In the data rows, zero lies at 4.5, halfway between 4 and 5.
Some points:
[5, 5, 5, 4, 2, 4, 4, 5]
[3, 3, 4, 4, 1, 8, 5, 5]
[3, 4, 5, 5, 4, 0, 5, 5]
[3, 6, 5, 4, 0, 2, 4, 4]
[4, 4, 4, 2, 0, 2, 4, 2]
[9, 5, 6, 1, 5, 5, 6, 2]
[5, 5, 4, 6, 9, 5, 4, 6]
[6, 3, 6, 6, 4, 4, 3, 8]
[3, 5, 5, 5, 5, 4, 5, 3]
[5, 3, 6, 5, 9, 5, 6, 4]
[3, 5, 5, 3, 0, 0, 4, 3]
[6, 8, 4, 5, 5, 7, 2, 7]
[6, 6, 4, 7, 6, 9, 4, 9]
[7, 5, 5, 3, 8, 4, 5, 5]
[4, 4, 5, 6, 0, 9, 5, 9]
[3, 6, 4, 5, 9, 6, 8, 0]
[6, 6, 4, 5, 3, 3, 2, 7]
[6, 6, 4, 4, 3, 0, 1, 4]
[6, 6, 4, 6, 9, 5, 3, 8]
[3, 5, 5, 8, 9, 3, 6, 7]
[5, 2, 4, 4, 5, 9, 6, 2]
[3, 5, 3, 4, 4, 5, 4, 2]
[6, 3, 5, 4, 6, 7, 6, 4]
[5, 7, 3, 4, 3, 3, 3, 5]
[0, 2, 4, 7, 5, 9, 5, 5]
[5, 5, 4, 5, 9, 4, 6, 5]
[3, 4, 3, 3, 0, 5, 4, 1]
[6, 5, 6, 4, 4, 4, 5, 6]
[5, 4, 6, 4, 6, 7, 7, 4]
[3, 6, 5, 5, 2, 2, 3, 5]
[4, 5, 5, 6, 4, 5, 5, 6]
[6, 4, 6, 4, 4, 6, 5, 5]
[4, 4, 3, 4, 4, 7, 4, 3]
[2, 4, 3, 4, 3, 3, 2, 2]
[7, 7, 5, 4, 6, 1, 3, 5]
[6, 9, 3, 3, 3, 1, 2, 3]
[3, 5, 4, 8, 5, 5, 3, 9]
[5, 4, 5, 3, 1, 5, 5, 4]
[6, 3, 6, 5, 3, 4, 3, 7]
[5, 5, 5, 6, 9, 5, 5, 6]
[6, 5, 5, 3, 5, 5, 6, 2]
[6, 5, 5, 5, 6, 3, 3, 6]
[3, 4, 3, 4, 3, 6, 3, 3]
Along one direction, these points spread out more than along any other. For each point below, how far along it does it lie, from 0 to 9? The average falls between 4 and 5, and the first point above lies past it.
[3, 4, 3, 6, 5, 7, 4, 4] 4
[3, 4, 2, 5, 4, 6, 5, 2] 5
[2, 3, 3, 5, 8, 7, 6, 2] 3
[3, 5, 4, 4, 4, 5, 5, 3] 5
[4, 2, 4, 5, 3, 8, 5, 5] 4
[5, 4, 5, 5, 9, 3, 5, 4] 3
[1, 1, 6, 6, 4, 2, 8, 2] 5
[3, 3, 6, 6, 1, 1, 6, 6] 6
[4, 5, 5, 5, 7, 4, 4, 4] 4
[5, 4, 6, 5, 4, 2, 6, 4] 5
[2, 4, 4, 6, 0, 5, 3, 3] 7
[5, 4, 4, 3, 3, 4, 4, 4] 6
[3, 3, 6, 6, 5, 3, 7, 6] 4
[4, 8, 6, 7, 6, 2, 4, 8] 4
[3, 2, 4, 5, 2, 6, 5, 3] 5
[4, 5, 3, 5, 6, 9, 5, 3] 3
[6, 6, 5, 4, 6, 4, 3, 6] 4
[7, 4, 4, 0, 5, 6, 6, 0] 5
[7, 5, 6, 5, 5, 4, 4, 8] 4
[6, 2, 6, 3, 6, 5, 6, 4] 4
[0, 4, 3, 5, 2, 3, 4, 1] 7
[6, 5, 4, 3, 5, 1, 2, 5] 5
[4, 5, 5, 3, 2, 4, 4, 3] 6
[9, 4, 5, 0, 3, 6, 5, 3] 5
[5, 5, 5, 4, 1, 4, 4, 5] 6
